In the data rows, the value 128 means zero.
Some points, each followed by its number:
[ 54 139  65  91  88  87 182  99 216  68 136 182 159 152  77 174 137 254 120  84 142  67  58 110  29 186 198 191 173 116 188   4] 0
[162 134 131  63 126 147 168 107 124 109 116  85 139 132 105 158 173 179 142 138 161  98 108 105 139 167 135 167 156 111 184  63] 1
[106 165 117 155 114  97 139 155 126 125 130 185 111 138  78 146  42 159 134 154 125 161  69 129 112 121  64 130 126 122 181 113] 2
[ 79 163 140 158  96 104  93 130 137 139 116 145 154 107 133 122  90  88 118 111 122 135 147 160 137  98  70 100 123 122 126 131] 3
[134 121 117 155 141 166 140 130 150 111 159 114 122 174 126 150 163 154 134 141 117 166 117 152 119 133 185 132 107 156 161 130] 4
[ 63 121 122 150 105 113 138  95 169  77  73 179 147 107 124 116  76 176 109 127 153 119 108 140 149 160  93 125 106 106 162 104] 5
[139 131 138 153 176 133 143 171 112 116 119 122 124 151  86 104 102 143 142 168 116 153 103 129 150 124 144 139  98 128 169 174] 6
[177 113 109 143 165 153 161 130 143 133 146 114 100 151 113 159 185 112 124 123 109 147 163 139  92 140 207 169 109 177 128 135] 7
[ 81 194 131 172  95 106 111 127 153 144 130 139 165 117 100 158  80 106 123  96 131 144 134 174 117 112  80 126 136 115 159  97] 8
[200 103 157 147 182 141  82 153  47 192 168  96 124  95  95 103 122   5 115 117  70 169 184 122 149 107 120 141 102 139  72 217] 9
[115 149 139 176 118 154 126 141 130 136 130 144 100 146 105 149 106 126  96 142 111 177 136 177 165 127 122  94  88 142 156 145] 10
[147 125 191 167 152 134 126 180  70 157 125 124 103 144  98 131  90 117 104 184  89 193 139 135 210 116 110  79  87 116 139 196] 11
[155 128 135 147 151 120 102 145  96 157 161 102 147 147 160 144 179  83 172 121  94 112 168 124 105  77 165 119 168 152 108 170] 12
[ 76 134  82  71  93  25 144 106 162  94 124 141 213 141 100 168 148 186 163  92 171   0  68 110  32 152 141 213 248  90 154   5] 13
[133  51 189 105 119 156  85 123  88 173 143 144  95  78 194  39 136  72  65 113  71 158 167 121 179 108  76  41  74 101  22 224] 14
[118 116 137 146 125 126 115 136 101  94 118 117 130 124 164 114 138 122 136 137 141 126 142 118 174 103 119  78 123 120 105 144] 15
[120 148 130 155 123 132 108 120 137 133 129 137 140 123 122 133 107 104 137 120 113 135 135 157 129 113 101 126 109 128 134 139] 16
[162 131 109 130 175 117 151 163 142 151 148 122 131 152  77 140 132 132 138 146  99 135 128 117  86 121 188 184 148 152 139 136] 17
[155 135 135 102 142 140 156 125 103 111 108 102 130 141 121 133 164 137 152 114 164  86 154 103 167 141 191 126 140 141 129 122] 18
[161 145 119 149 132 132 105 158 104 152 177 120 128 127 111 136 130  66 144 115 111 186 164 132 102 111 124 130 136 152 102 147] 19
[ 98  97 160 104  79 123 122 129  88 139 123 165 106  86 187  69 127 150  89 119  95 107 122 109 179 130  85  59 121  81  85 175] 20
[102 164  91  77 101  58 140 108 163 110 119 134 193 132  91 174 139 172 172  96 180  22  68 104  34 157 129 196 223  92 173   0] 21
[156 184  85 129 118 134 112 142 168 140 143 100 129 129 135 148 113 118 168 147 141 132  80 139  54  97 108 124 171 141 117 109] 22
[183 124 107 138 173 110 144 177 129 149 162 114 115 147  75 141 155 111 142 147  90 150 146 129  90 107 190 190 146 169 132 159] 23
[ 94 175 138 146  92 114 117 126 140 158 130 135 154 125 110 145  89 101 117 114 117 148 143 149 125 117  82 126 134 109 138 122] 24
[104 172 143 120 112 115 132 152 109 120 105 109 153 124 122 154 104 154 131 135 170 114 155 126 165 115 103 134 154 102 149  79] 25
[ 98 121 180 183 105 173  78 150 108 146 111 149 104 135 133 109  75 121  65 161  82 194 161 185 231  99  89  40  28 117 131 195] 26
[113 143 146  62  98 100 143 114 101 146 105 148 117 104 124 111 100 171  89 125 124  87 105  82 135 161 114 124 161  75 115 101] 27
[ 40  96 227  82   9 120 116  88  65 110  60 152  93  42 184  82  54 144   3 117 145 162 133  81 255 184  16   0  86  66  50 135] 28
[170 126 147 113 138 145 125 137 110 146 122 101 105 134 146 126 130 125 136 155 136 129 112 123 150 122 100 127 120 106 116 137] 29
Which five points above are nearest to each new point by angle? Their numbers follow each, nearest first.
[121  78 116 149 165 112 123 122 107 123 161 102 135 159 172 135 210 105 169 109 110  97 147 104 106  87 210 141 161 179 106 177] 12 7 23 18 17
[136 137 145 101 121 152 142 124 118 126 121 117 122 132 131 138 135 145 132 125 143 122 125 115 153 139 112 124 130 114 154 107] 1 25 18 27 29
[165 183  77 161 126 162  98 144 171 134 157 102 119 131 155 134 102  92 177 152 155 148  87 158  59  84  98 112 156 158 103 113] 22 19 16 8 12
[129 124 111 150 136 170 138 116 174 112 146 138 125 162 103 145 119 159 123 140 109 145  90 136 130 148 167 146  90 137 182 113] 4 0 6 10 7
[228  93  89 146 220 164 165 127 158 138 155 100  92 169 138 143 223 120 147 120  98 136 174 134  46 142 249 192 133 178 131 157] 7 23 17 4 12
[ 47 104  65  97  74 140 144  64 212  79 155 209 123 133 141 129 110 250 102  67 156  74  40 113  46 176 137 157 145  90 151  30] 0 13 21 5 27
[ 37 159 118 140  56 143 139  79 158  76 106 173 141 121 136 153  75 198 119  99 172 130  70 121 163 173  96  88 120  94 161  61] 5 0 2 28 8
[146 112 131 139 144 128 111 128  94 145 143 131 130 109 113 117 118  83 122 100 108 145 157 127 129 133 130 134 115 130  95 168] 9 19 14 12 11
[172  92 131  78 161 118 167 115 120 116  94 105 122 106 102 121 142 147 135 135 177 101 118 101 144 174 107 178 132  99 126 100] 1 18 27 21 29
[ 45 166 151 112  77  91 147 122 142 100  78 197 138 103  44 135  50 211  65 140 129 110 103 145 179 166  81 103  97  90 198  69] 5 2 27 25 8
[169 128 165 108 117 167 120 140  85 158 118  97 115 125 161 119 134 112 111 163 138 153 126 121 179 117  77  93 117  95 102 146] 29 14 11 28 20
[200 136 155 108 158 169 129 156  86 163 120  67 107 150 180 110 136 112 158 171 148 142 137 119 157 109  97 111 125 107 113 166] 29 11 9 15 14
[102 125 163 114 106 118 139 129 118 110  88 139 124 118 108 135 108 151  99 144 141 139 124 111 175 150  84  94 132 117 138 107] 28 5 27 25 20
[153 214  80 135 116 118  97 151 178 134 150  99 117 126 139 160  92 119 145 172 149 144  51 155  50  81 105 104 184 161 100  83] 22 2 8 21 13
[ 34 164  34  76  69  76 199  83 255  63 146 198 168 167  50 200 134 255 116  62 163  45  35 106   0 199 218 229 193 110 227   0] 0 21 13 1 5
[161 109 133 117 161 136 131 130 143 114 104 119 113 147 138  96 144 139 123 163 131 136 126 122 132 133 141 130 102 146 139 148] 6 29 7 4 23
[158 124 153 110 125 123 109 138  79 162 137 119 129  97  97 123 105  87 107 110 110 142 152 120 144 139 107 126 136 106  93 155] 9 14 19 11 28
[152 137 127 106 158 101 125 137 102 124 119  89 139 113 145 102 143 107 146 150 144 101 149 125 121  97 127 114 151 151  90 141] 12 15 9 18 29
[100 156 144 143 111 117 115 126  99 107  99 103 139 121 114 162 113 110 130 130 157 115 157 125 181 107  98 101 138 120 134 106] 25 3 15 8 24
[155 186  86 151 125 141 111 138 158 150 147 102 118 139 137 153 118 114 157 132 144 153  86 147  70 103 117 106 157 134 107 115] 22 19 8 16 24
[157 107 119 113 160 126 133 147  99 128 141 108 129 124 171  88 137 103 180 133 142 124 131 104 118 120 136 131 142 146 106 154] 12 9 29 19 15
[ 65 122 144 116  83  89 122 116 133 105 108 169 168  96 102 118  78 163 101  90 133  90 132 129 143 149 105  99 135 101 126 110] 5 27 28 3 8
[168 189 101 136 135 137 111 154 159 157 153 108 118 136 138 140 107 117 147 153 125 138  86 135  64  95 117 125 166 133 122 109] 22 19 17 23 2
[121 112 109 142 126 165 136 131 177  78 144 148 112 172 113 145 148 184 116 155 114 159  98 145 116 151 199 137  84 151 169 127] 4 7 0 6 10
[154 113 110 150 134 132 101 146 105 148 170 148 123 133 115 127 136  70 135 115 107 155 153 138  92 124 130 144 137 149 103 162] 19 9 12 23 7
[ 59 123  37 105  89  93 178  69 237  67 155 178 150 173  78 201 166 252 127  74 146  49  51 114   6 188 202 231 165 127 212   0] 0 13 21 1 5
[ 92 127 104 178 126 156 125 129 152 102 133 122 136 146 176 129 135 158 148 139 158 136 104 158 128 107 133 105 117 141 137 126] 4 15 5 10 22
[141 193  76 135 121 118 113 152 188 119 145 109 140 131 123 150 105 138 155 139 154 127  78 147  47  95 126 135 172 147 112  81] 22 21 13 0 8
[190 105 117 156 172 162 153 124 140 128 154 104  94 145 132 148 202  96 136 130 104 151 167 134  96 130 211 167 119 184 111 158] 7 23 4 17 12
[203 128 164 117 153 161 125 153  94 177 129  76  94 141 171 118 146 104 146 168 131 144 141 118 166  94  99 119 122 118 110 160] 29 9 11 14 12
[ 63 142 113 155  87 154 138  96 175  93 116 166 135 137 133 145  90 182 139 109 163 142  76 128 146 160 110 108 102 118 172  98] 5 0 2 8 10
[ 92 150 186 105  95 102 118 119  43 145  64 127 144  83 161 110  86 146 105 148 157 128 147 106 235 127  47  68 140  96 129 118] 28 20 25 15 27
[ 27 149 112 150  54 146 134  85 178  66  98 179 146 123 123 157  71 203 119 102 173 131  70 120 160 165  96  86 103  98 173  69] 5 0 2 8 28
